In the data rows, zero lies at 4.5, halfway between 4 and 5.
Here are some numbered points:
[2 9 7 5 5 3 9 9 9 0 7 4 9 9 5 6 9 4 9 4 7 6 8 9 9 7 7 2 6 3 4 4 8 7 9 3 5
 3 4 0 4 4 3 8 3 4 6 5] 0
[4 8 8 6 6 5 8 9 7 1 7 4 8 6 6 7 9 5 9 4 8 6 7 7 9 6 6 4 5 5 3 3 8 8 8 3 4
 5 5 1 2 4 1 7 3 8 6 6] 1
[5 7 8 5 8 4 6 6 5 2 6 6 7 4 6 5 8 5 9 6 7 7 6 5 8 6 6 6 3 5 6 2 7 8 5 7 5
 6 5 4 1 4 3 8 4 8 8 6] 2
[4 7 6 4 4 3 8 6 7 0 6 5 8 6 5 3 9 4 8 3 8 7 7 6 9 6 7 3 5 4 3 2 7 8 7 4 6
 4 3 3 3 4 3 7 4 6 6 5] 3
[5 8 9 8 7 6 9 9 6 3 8 6 8 6 6 5 6 6 9 7 7 5 6 4 8 6 4 4 7 5 5 3 7 6 6 6 4
 6 3 3 2 3 3 9 3 8 5 4] 4
[4 8 8 4 7 4 6 5 4 2 6 6 7 4 4 2 5 4 9 6 7 5 5 4 7 5 4 4 4 3 6 2 5 7 3 7 5
 5 4 4 1 3 3 5 4 5 6 5] 5
[5 7 8 5 7 3 5 5 4 3 4 5 6 4 4 2 6 4 7 6 7 5 4 4 7 4 5 6 4 5 5 1 5 8 2 7 5
 5 6 4 2 7 4 3 4 6 6 5] 6
[5 6 5 4 7 2 5 5 1 4 5 6 4 4 5 3 4 4 6 7 5 5 2 3 3 4 3 6 3 6 6 3 4 6 2 7 4
 6 6 5 4 4 5 5 3 7 6 5] 7
[4 8 8 6 7 2 7 7 5 4 6 7 8 5 4 3 7 6 8 8 8 7 6 5 8 3 5 5 4 8 5 2 7 7 6 6 5
 7 6 4 4 4 6 9 2 9 8 4] 8
[4 6 8 4 5 1 5 3 4 1 5 6 7 3 4 2 7 4 7 5 8 7 5 4 7 3 5 5 2 6 3 0 6 7 4 3 6
 6 6 5 4 5 6 4 3 7 7 4] 9
[5 6 8 5 4 1 3 2 2 3 5 6 6 5 4 2 6 5 5 5 7 7 3 2 4 4 3 6 3 7 4 0 5 8 1 4 4
 5 7 6 5 6 7 3 2 7 4 2] 10
[5 6 7 5 7 1 4 5 1 4 5 6 6 6 4 2 4 4 6 7 7 6 2 3 4 5 2 6 4 6 6 4 3 6 2 7 5
 6 7 8 4 6 6 4 2 6 5 3] 11
Which five points above are nearest to each new point, looking only along the 2 directions in which the numbered points spread most? Their numbers follow each, nearest first.
[4 4 4 4 4 6 4 5 6 5 4 2 4 3 5 4 1 6 3 4 2 4 6 4 2 6 4 4 5 0 6 6 4 3 5 6 6
 5 5 5 4 5 7 4 6 3 4 6] 6 5 7 11 8
[5 2 3 5 4 9 0 3 8 9 4 7 3 8 4 4 2 9 3 2 2 5 7 1 7 7 5 3 6 3 7 6 5 4 7 4 5
 5 3 7 9 7 9 2 7 1 7 7] 6 9 5 7 10
[4 2 3 5 4 8 0 4 5 9 4 5 2 8 3 4 2 9 2 3 3 4 6 2 5 6 6 4 5 2 6 4 5 3 6 4 4
 5 4 7 8 9 8 1 7 2 5 7] 6 10 9 11 7
[8 4 5 9 4 6 5 5 4 9 3 7 4 3 5 9 6 6 4 6 4 4 4 6 5 3 5 7 2 9 3 7 5 5 4 6 3
 7 4 4 6 5 4 8 6 9 4 3] 5 6 8 7 2
[5 4 3 3 5 5 4 3 3 5 4 3 3 4 5 6 4 3 2 5 3 5 5 6 1 4 6 6 5 3 5 5 6 3 5 5 5
 4 5 4 4 3 4 5 5 3 4 6] 6 5 9 7 11
[6 3 6 5 5 0 4 4 3 2 5 3 4 3 4 2 5 1 3 5 7 5 3 4 4 4 4 6 4 4 3 1 3 5 2 3 6
 4 9 5 2 9 5 4 5 4 6 6] 10 9 6 11 7
[5 3 3 4 5 8 1 5 4 9 5 5 1 8 4 6 2 9 3 4 2 5 8 2 5 7 5 5 7 0 7 6 6 4 9 6 5
 8 4 8 7 8 8 1 7 3 5 6] 6 5 7 11 8
[5 5 4 3 4 3 4 5 3 4 4 4 3 4 7 6 5 4 5 5 6 4 4 6 4 3 6 6 4 6 4 3 5 6 3 5 5
 4 5 4 3 4 3 5 4 5 6 7] 6 5 9 8 7
[4 3 2 2 5 3 3 2 1 6 4 3 3 6 3 4 4 3 4 2 2 3 1 4 2 3 4 7 5 2 2 3 4 3 3 4 4
 3 2 4 4 4 3 2 4 2 2 3] 10 9 6 11 7
[4 3 2 2 4 6 3 3 3 7 5 4 3 6 3 4 3 5 5 3 3 3 3 3 4 4 4 6 5 1 4 4 4 3 6 5 3
 5 3 6 5 4 5 1 5 3 3 3] 6 10 11 7 9
[5 3 2 1 4 5 3 4 3 6 5 4 3 5 4 5 2 5 5 4 3 3 6 3 3 5 3 6 5 0 5 4 4 2 7 5 4
 6 2 6 5 4 6 2 5 3 3 4] 6 7 11 9 5
[4 4 4 5 3 5 6 4 4 4 3 3 5 3 3 6 5 4 4 2 6 4 3 5 6 3 6 3 5 6 4 6 4 6 3 2 4
 1 0 4 6 2 3 4 5 3 4 2] 9 6 5 8 2
[2 4 4 3 3 6 2 3 6 6 4 5 4 4 4 3 2 8 4 3 2 4 5 2 4 6 4 2 6 1 6 4 3 3 3 5 4
 2 3 4 5 3 7 2 4 2 5 5] 6 9 10 11 7
[4 5 4 5 4 5 5 4 4 6 4 4 4 5 5 6 4 4 6 4 6 5 3 4 7 4 5 4 6 5 5 5 3 5 3 4 4
 2 1 4 5 3 4 3 4 3 5 4] 6 5 9 8 2
[5 5 6 4 5 4 4 5 5 4 6 5 5 3 5 3 5 3 5 5 4 4 4 4 5 5 6 4 4 4 5 4 3 5 4 6 5
 4 5 4 4 3 4 4 4 4 5 5] 6 5 9 8 7
[5 4 1 2 4 5 1 3 5 7 5 5 3 5 4 5 3 5 4 3 3 4 4 4 4 5 5 6 5 1 5 4 4 3 6 4 4
 4 3 5 6 5 6 4 6 2 3 5] 6 9 10 5 11
[3 6 3 3 3 5 6 3 6 2 4 6 6 4 4 4 5 4 3 3 4 6 5 6 5 5 6 3 7 5 6 5 4 3 4 2 6
 1 2 3 6 2 6 7 5 1 4 3] 9 6 5 3 8
[4 4 3 4 3 6 3 5 7 6 3 3 3 3 5 5 1 7 2 4 1 4 8 3 3 5 4 3 4 0 7 5 4 3 5 5 4
 5 4 5 5 5 8 3 6 3 4 5] 6 5 9 7 11
[5 4 3 5 4 6 4 5 6 6 3 2 4 4 5 3 2 6 4 4 3 4 6 4 2 6 3 4 5 1 6 4 5 4 5 7 5
 5 5 6 4 6 7 2 6 3 5 6] 6 7 5 11 9
[3 3 5 3 5 4 1 0 1 5 3 4 2 6 5 2 5 3 1 3 4 4 2 2 4 4 7 4 3 5 1 4 2 5 1 3 4
 2 4 8 6 5 5 2 3 4 2 3] 10 9 11 6 7
[6 3 5 8 4 5 3 2 3 7 4 6 4 4 5 6 6 6 3 5 5 5 4 6 5 4 5 6 3 9 2 6 5 4 4 4 3
 6 4 6 8 4 5 6 4 9 3 2] 6 7 11 5 9
